Each path below is one point turned by a fixed rotation once a step. After each direction that follows a path, write how fast that rotation turns it, in degrees per step (0 if it stays still).
Each turn is a multiple of 5 degrees from 10 to 175, or 0.
Each row of a path follows its step; steps can be skipped.
path 1
step 0: 33; -154; -34; -233; 66; 97; 26; -32; -31; 279; 17; -132; 57; -119; 102; -202; -20; -124; 129; -124; 251; -11; 67; 332; -81; 9; -171; 131; 163; -54; 130; 42; 45; -228; -232; 37; 60; 162; 32; -107; 122; 95; -102; -55; 52; -99; 70; -96; -59; 27
step 1: -93; -227; 83; -55; -100; 4; -200; 73; 169; 206; 133; -97; 33; -87; 151; -201; 257; 87; -54; 19; 10; 184; 126; 183; 55; -9; 3; -37; -82; -171; 99; 233; 59; -225; -138; 111; -16; -57; 82; -68; 66; 100; 158; -187; 118; 131; 113; -38; -136; -150
step 2: -184; -45; 40; 66; 88; 32; -67; 114; -9; 169; -61; 194; 142; 112; -57; -190; 232; 135; 6; -82; 50; 158; 4; 70; 41; -129; -84; -4; 127; 49; 52; 148; -36; 107; -66; -13; -71; 144; 100; 61; 92; 34; -201; -224; -37; 217; 80; -176; -379; -116
step 3: 116; -131; 155; -111; 19; -112; -74; 13; -135; -89; 90; 243; 129; -44; 257; 142; 227; -46; 198; -66; 54; 101; 96; -161; 105; -13; -157; 60; -12; -144; 29; 20; 13; -1; -71; -7; 32; 45; -28; -36; -138; 178; -192; -95; 3; 276; 147; -127; -307; 75
step 5: -219; -102; -41; -9; 4; 35; -158; 203; -234; -116; -82; 21; 38; -22; 76; 81; 7; 11; -45; -89; 244; 248; 93; -95; 48; 79; 53; 97; 98; -133; 176; -147; -160; -193; 154; 39; 59; 67; 13; -144; -159; 10; -249; 58; 62; -284; 20; -47; -138; -158
step 6: -15; -109; 48; -41; -249; -3; -222; 85; -212; 101; -17; -91; -11; -105; -190; -57; -66; -74; 82; -248; 132; 79; -42; -263; 51; 82; 131; 144; 6; 22; 124; -96; 175; -210; -90; 165; -88; -28; 102; 49; -231; 45; 39; -161; 190; -153; 19; -140; -126; 91
step 7: -314; -94; 30; -18; -26; 4; 22; 43; 50; 35; -45; -108; 57; 12; -12; 147; 180; -94; 65; -194; 146; -45; 25; -33; -89; -17; -51; 223; 86; 17; 96; 105; 32; 11; -36; 6; -148; -37; 45; -201; -151; -140; 306; -342; -3; -273; -48; -150; -151; 64
step 8: -196; 193; -94; -66; -24; -45; -35; -116; -127; 140; -54; -52; -83; -96; -3; 125; 48; -80; 350; -102; 251; -68; 106; 214; -73; -121; 118; 149; -33; -36; 76; 242; 18; -82; 0; 7; -3; -113; 15; 0; -19; 68; -2; -200; 22; -105; 344; -28; -151; -1
step 9: 31; 11; -301; -96; 68; 53; -72; -122; -63; 172; 53; -48; -24; -176; 229; -77; 178; -16; 98; -98; 153; 66; 26; -2; -61; 105; 80; 279; -46; 103; -44; 222; 128; -95; -26; -84; 116; 188; 85; -157; 141; 209; 135; -225; 106; 95; -43; 74; -144; -73
step 10: -301; 89; -72; -81; -116; -18; 5; 110; -17; 176; -32; 189; 170; -132; 93; -68; 157; -78; -141; 191; 133; 216; -232; 152; -54; 89; -92; 27; -164; -19; -5; 116; 170; -82; 56; -16; 61; 28; 78; -208; -59; 115; 41; -93; -9; 165; 156; 44; -181; -191
-2; -16; -26; 16; 56; -18; -25; 26; -9; 24; -6; 39; -78; 11; -3; -41; -46; 85; -10; -4; 38; -36; -31; 8; -44; 7; 6; 58; 59; 38; -17; 4; -7; 55; 10; 5; -26; 49; 34; 22; 47; -1; 50; 26; 61; 16; -65; -64; -23; 46	155
39; 80; -35; -7; -36; -18; -28; -5; 30; 23; -17; -19; 34; 41; -30; 27; 63; 19; 24; -30; 39; -66; 22; 21; 44; 16; -29; -20; 37; -62; 42; 62; -30; -26; -32; 59; -39; -22; 52; 8; 37; -50; 3; -38; 23; 18; -71; -1; 25; 0	55
-30; 45; 27; -7; 36; 18; -1; -42; 17; 54; 0; -78; -50; 7; 11; -5; 46; -29; 55; 11; -33; -14; -63; 40; -80; 48; 11; 25; -50; 71; 16; 25; -15; -32; -79; 0; 8; -33; 7; -37; 16; -24; 3; 41; 22; -42; -7; 28; -49; -5	40
-39; -9; -64; -47; 36; 50; -6; -42; -16; 33; 20; 3; 0; 66; -46; 15; 12; 14; 19; 29; -56; 37; 19; -42; 46; -14; 7; -3; -10; -16; 49; -31; 65; 41; 18; 34; -42; 34; 17; 27; -11; 39; 7; 27; 79; -8; -22; 72; -38; -67	95
26; -19; 29; -44; -59; 16; 73; 12; 37; 15; 48; -18; 51; 4; 28; 9; -24; 34; -23; 5; -17; -14; -16; 7; -38; 90; -34; 13; -32; -73; -43; 2; 62; -12; -20; -17; -64; 22; -35; -44; -47; 26; 71; -1; 45; 16; -32; -11; -7; 40	120
